One vector is turned by the same rotation once a tick. Each row is the vector after some number of ticks, and that number follows the row.
The counts run from 0 to 672.
[136 121 146 129 164 139 139 140 161 141 131 117 129 134  81 103 166 146
 102 100 131 132 142 143 137  85 134 140 122 175 115 141 209  96] | 270
[125 108 126 132 161 148 143 151 192 141 119 100 137 117  87 110 163 124
  94 110 129 126 144 138 139  92 144 151 135 175 114 143 205  99] | 99
[126 121 128 135 143 146 144 170 174 138 116 108 139 116  71 103 171 118
  75  75 112 117 135 118 128  90 129 135 114 154 134 141 182  98] | 342
[135 101 167 125 123 131 131 133 159 122 139 105 133 110  86 117 173 185
 113  93 108  98 123 109 132  79 115 119 126 183 127 118 183 108] | 498
[111 108 152 139 157 159 137 167 195 127 142 109 127 133  79 133 159 115
  99  91 128 128 118 100 121  94 117 125 115 181 124 122 169 104] | 63
[124 100 140 128 110 153 138 153 193 121 119  83 147  88  93 118 162 160
  91 111  95  93 130  93 134  92 126 143 129 156 118 142 165 122] | 411
[118 115 148 122 152 152 145 162 191 112 153 108 132 138  75 129 165 144
 100  99 110 119 113 109 134  89 140 144 112 168 106 133 175 123] | 231
[138 114 141 129 152 124 138 145 154 131 134 111 135 130  69 105 177 156
  94  81 113 119 130 137 138  79 132 135 114 163 124 131 206  97] | 345
[108 145 162 130 157 158 142 137 159 123 132 131 135 139  90  95 152 149
  84 101 139 142 130 111 119  70 111 125  97 186 137 136 177  81] | 290
[136 102 139 136 165 133 133 151 176 139 134 106 132 130  82 111 173 126
 100  89 132 124 132 140 135  89 129 128 128 175 126 129 207  98] | 344
[106 130 147 120 116 170 143 136 193 114 124  98 148  98 110 113 148 171
  81 130 106 111 138  94 130  89 131 157 120 173 117 151 155 107] | 131
[106 111 178 132 124 160 125 124 188 123 135 104 138 104 119 126 146 166
 109 129 132 113 131  93 120  85 104 121 124 209 128 123 169  98] | 221
[120 115 122 136 117 153 140 150 184 137  92  93 153  85  99  99 156 131
  69 105 111 108 149 111 125  91 129 144 124 154 135 152 173  97] | 263
[115 144 161 136 132 148 137 122 147 132 112 120 138 115 107  86 147 160
  85 109 138 122 147 119 116  73 108 123 109 188 148 134 175  79] | 535
[129  97 131 127 127 146 139 139 193 137 105  87 147  85 102 107 160 148
  90 120 114 108 151 127 145  98 142 147 144 167 115 152 195 100] | 95
[111 121 162 128 161 154 138 147 186 121 157 121 127 146  87 125 158 140
 106 107 136 138 121 103 125  88 118 129 114 194 119 123 180 100] | 475
[105 130 148 125 126 172 151 143 199 115 123 101 147 107 105 114 149 163
  80 130 109 113 138  96 141  92 140 161 121 168 111 150 163 110] | 468
[118 123 155 122 123 156 137 112 179 130 119 104 149  99 116 107 146 187
  97 143 122 114 146 116 138  79 129 148 127 188 119 147 184  99] | 371
[116 135 157 126 144 151 145 152 168 108 153 123 135 143  70 112 165 160
  89  89 107 118 112  99 123  77 122 138  94 166 125 130 167 107] | 140
[111 126 145 134 141 161 142 173 191 119 139 106 141 124  77 122 159 119
  80  85 114 124 117  90 118  89 122 138 103 162 128 133 156 104] | 62
[102 136 167 128 116 166 130 131 181 115 118 108 144  97 116 110 143 158
  84 124 121 113 132  84 113  82 102 126 113 195 139 134 151  91] | 557
[129  93 165 136 118 144 120 137 182 132 121  95 135  87 109 120 158 152
 109 106 122 105 129  96 119  90  95 105 134 193 141 117 169 101] | 72
[113 141 134 129 149 154 148 152 169 131 118 115 142 126  88  94 159 127
  68  98 122 134 142 122 129  82 135 154 104 155 126 153 179  92] | 193
[128 125 149 134 116 143 130 126 153 138  98 110 144  88 107  85 157 157
  81  99 121 109 149 112 124  78 105 121 122 178 152 132 176  80] | 351
[106 141 132 125 148 160 154 153 180 121 128 114 141 132  85  98 156 143
  76 115 119 133 133 118 133  82 145 163 107 162 117 153 176 103] | 118
[114 141 159 119 152 157 151 144 172 109 150 124 134 143  74 112 164 167
  90 106 114 133 125 111 133  75 134 150 101 173 117 142 177 106] | 214
[131 102 169 131 146 138 122 137 170 129 146 109 130 122  83 124 166 156
 121  95 128 113 121 109 125  84 109 111 122 191 128 106 181 101] | 68
[111 114 154 121 109 163 138 138 192 107 127 100 146  91 101 120 152 175
  91 119  98 100 124  84 126  91 124 147 123 169 122 143 151 115] | 652
[117 105 163 122 114 157 132 130 198 114 132  97 140  97 113 129 152 175
 105 127 112 101 128  92 130  93 123 136 134 189 113 131 166 113] | 651
[108 131 158 118 114 164 142 118 185 113 123 100 144 104 118 113 150 191
  94 139 105 109 136  96 136  84 127 151 121 182 123 146 171 105] | 297
